In the data rows, zero lies at 4.5, halfway between 4 and 5.
Here are some points, each followed by its number:
[5 6 4 5 5 5 4 6 5 5 5 4 4 4 6 5 3 4 4 5 4 2 6 5 5 2 5 4 5 8 5 4] 0
[5 8 8 4 1 5 6 9 5 5 6 5 4 5 7 5 6 3 7 3 5 0 2 3 0 0 3 2 8 6 5 5] 1
[5 6 3 3 6 7 3 3 5 4 6 6 2 6 1 6 3 5 5 6 3 3 5 5 2 5 6 6 6 1 5 3] 2
[5 3 4 5 6 3 4 4 3 8 4 2 2 1 6 4 3 6 4 4 3 5 9 5 5 5 3 5 5 3 2 5] 3
[4 5 4 7 6 4 4 7 5 5 5 5 4 3 4 4 2 4 6 7 3 4 4 3 6 3 4 6 6 5 3 5] 4
[3 5 5 4 4 6 3 5 4 4 4 4 5 7 6 4 5 4 3 3 4 4 5 5 6 5 3 6 5 6 4 4] 5
[3 4 6 5 3 3 4 6 4 3 4 4 4 5 4 7 4 8 4 4 4 4 5 4 7 6 1 4 3 3 5 3] 6
[4 6 9 7 2 0 7 5 4 7 8 6 4 4 9 5 5 3 7 9 7 3 5 0 8 0 0 4 7 7 5 3] 7
[4 4 4 5 7 4 4 4 3 7 4 4 4 3 5 3 5 6 4 4 2 7 8 6 6 4 3 5 5 3 3 4] 8
[6 4 6 5 8 9 6 9 5 6 2 4 3 5 1 6 5 7 0 5 3 7 0 6 2 8 7 3 3 4 4 5] 9
[4 4 2 4 4 4 3 2 5 4 4 7 4 3 4 3 5 6 6 2 4 7 7 8 5 8 5 4 1 5 5 6] 10
[6 4 6 6 3 4 3 4 4 6 2 1 6 3 6 4 4 4 2 0 5 5 5 4 4 6 3 5 2 6 5 0] 11
[4 6 7 9 4 2 6 5 6 7 6 7 3 4 7 5 4 4 6 7 6 4 8 1 8 1 4 3 4 8 5 4] 12
[1 6 6 7 6 1 1 6 6 7 6 3 5 4 7 5 2 9 7 7 5 9 9 1 9 3 3 9 6 3 3 6] 13
[4 4 4 4 4 4 5 5 5 5 3 6 4 6 3 5 6 6 5 3 4 4 6 7 4 4 5 3 3 5 6 5] 14
[5 6 3 3 4 4 4 4 5 2 5 4 5 5 4 4 5 4 5 3 5 4 3 6 3 6 4 3 5 3 5 3] 15
[5 7 5 3 5 7 3 2 6 3 8 5 5 6 6 4 3 3 4 8 4 7 4 2 6 7 4 7 5 4 4 6] 16
[5 5 6 3 1 2 5 4 3 5 9 2 9 3 6 4 8 4 8 4 8 5 1 1 6 1 5 3 3 4 4 0] 17
[4 6 7 4 4 5 5 9 5 4 5 4 4 6 6 6 5 4 4 3 4 2 2 3 2 2 3 4 7 6 5 5] 18
[6 3 0 3 6 5 1 0 4 2 5 6 4 5 2 2 4 4 6 5 2 5 9 7 7 8 4 6 2 9 6 8] 19
[4 6 6 3 3 5 6 5 3 3 2 4 3 4 3 6 5 5 5 2 4 3 6 6 4 6 5 2 3 3 7 3] 20
[7 4 4 8 6 9 1 4 8 2 1 9 5 8 5 0 5 9 0 4 2 9 2 7 0 9 0 9 5 5 0 8] 21
[3 4 8 4 4 2 7 6 3 6 4 5 3 8 5 5 7 7 3 2 4 5 3 3 6 4 4 4 6 4 5 6] 22
[3 1 1 9 7 3 0 5 6 4 2 1 4 2 3 7 0 6 2 3 5 5 8 5 9 9 7 5 0 6 4 6] 23
[3 3 4 4 5 5 3 4 4 5 4 4 5 5 5 4 5 5 5 5 4 5 6 5 4 5 4 5 5 4 5 5] 24
[1 0 8 7 2 2 6 4 4 3 1 3 3 5 6 6 6 9 2 6 4 4 6 8 7 8 0 3 4 5 6 3] 25
[3 2 4 3 4 5 3 5 0 5 3 2 4 4 3 5 1 5 5 7 3 3 9 6 6 3 5 4 4 4 6 7] 26
[6 6 4 7 6 7 7 0 8 6 7 9 7 3 6 6 7 2 4 6 8 8 0 0 4 5 7 5 4 3 3 6] 27
[4 4 3 3 5 3 4 4 4 4 4 4 6 4 5 3 5 3 5 5 4 3 5 7 4 3 5 3 5 6 5 4] 28
New points follow, each followed by the numbers of its three nearest points above by angle, smallest number first.
[6 4 3 4 5 6 4 4 5 4 5 6 6 3 4 3 5 4 5 5 5 5 5 4 5 4 5 4 3 5 5 5] >> 10 19 27
[4 5 5 4 4 5 6 4 5 5 5 5 4 5 4 6 5 5 5 4 4 5 4 5 3 5 5 5 6 4 5 4] >> 1 2 22
[5 4 3 3 4 9 6 4 4 4 4 5 4 3 4 4 5 3 3 8 1 6 4 6 6 5 5 6 1 7 3 7] >> 9 16 19
[6 6 4 6 4 4 6 3 6 5 5 7 6 3 6 2 8 3 4 3 6 4 3 4 3 4 7 3 3 8 5 4] >> 17 27 28
[4 5 3 5 5 6 3 3 6 4 5 6 4 5 4 5 4 4 3 6 3 7 5 4 5 6 5 6 4 4 3 6] >> 16 19 21
[4 3 6 4 2 5 5 3 2 6 4 3 4 5 3 6 3 4 3 6 4 6 5 3 7 4 4 4 5 4 4 6] >> 22 25 26
[3 5 3 4 4 6 5 4 5 4 3 6 5 7 3 6 6 6 1 4 4 6 1 5 2 5 3 6 6 4 5 3] >> 9 15 21
[3 3 5 2 3 1 5 4 3 5 5 3 3 4 6 3 6 3 6 2 2 4 9 6 5 6 2 2 6 5 5 5] >> 3 8 28
[6 6 7 4 4 1 4 5 2 5 7 5 6 3 5 2 5 4 4 4 5 5 5 2 6 1 2 2 5 5 5 4] >> 7 12 17
[5 6 5 4 4 4 4 5 5 3 5 3 6 3 3 4 4 5 4 4 5 4 3 6 5 4 5 4 5 4 6 2] >> 15 17 20
[5 5 5 4 3 5 6 6 5 3 6 3 6 4 7 5 5 3 6 6 5 5 3 3 5 4 3 6 4 4 5 4] >> 7 16 17
[5 3 4 6 7 3 6 4 5 8 4 8 4 4 6 5 1 5 5 8 9 6 2 4 1 4 9 3 6 3 2 2] >> 4 9 27
[4 3 5 5 6 3 5 4 4 4 4 4 4 6 6 4 5 5 4 4 5 4 5 3 4 5 4 4 6 4 4 5] >> 22 24 25
[8 3 9 8 6 0 4 6 2 9 6 1 0 2 8 4 4 6 8 6 6 2 9 2 8 0 2 5 9 0 8 5] >> 3 7 12
[3 2 4 3 6 2 6 6 3 7 1 1 4 3 6 4 5 7 8 4 4 3 8 9 3 3 5 3 6 1 6 3] >> 3 8 26
[8 4 4 5 5 4 2 4 5 4 4 3 4 4 5 2 5 6 5 5 5 5 6 6 5 6 3 5 3 4 5 5] >> 3 10 19
[2 4 1 7 9 5 2 7 6 5 3 7 4 6 5 4 4 6 3 9 2 5 6 4 4 3 4 8 7 5 0 5] >> 4 13 21
[5 4 6 6 3 6 8 7 5 4 7 4 3 5 7 5 7 3 7 6 4 4 4 6 4 2 5 6 4 6 4 7] >> 1 7 18
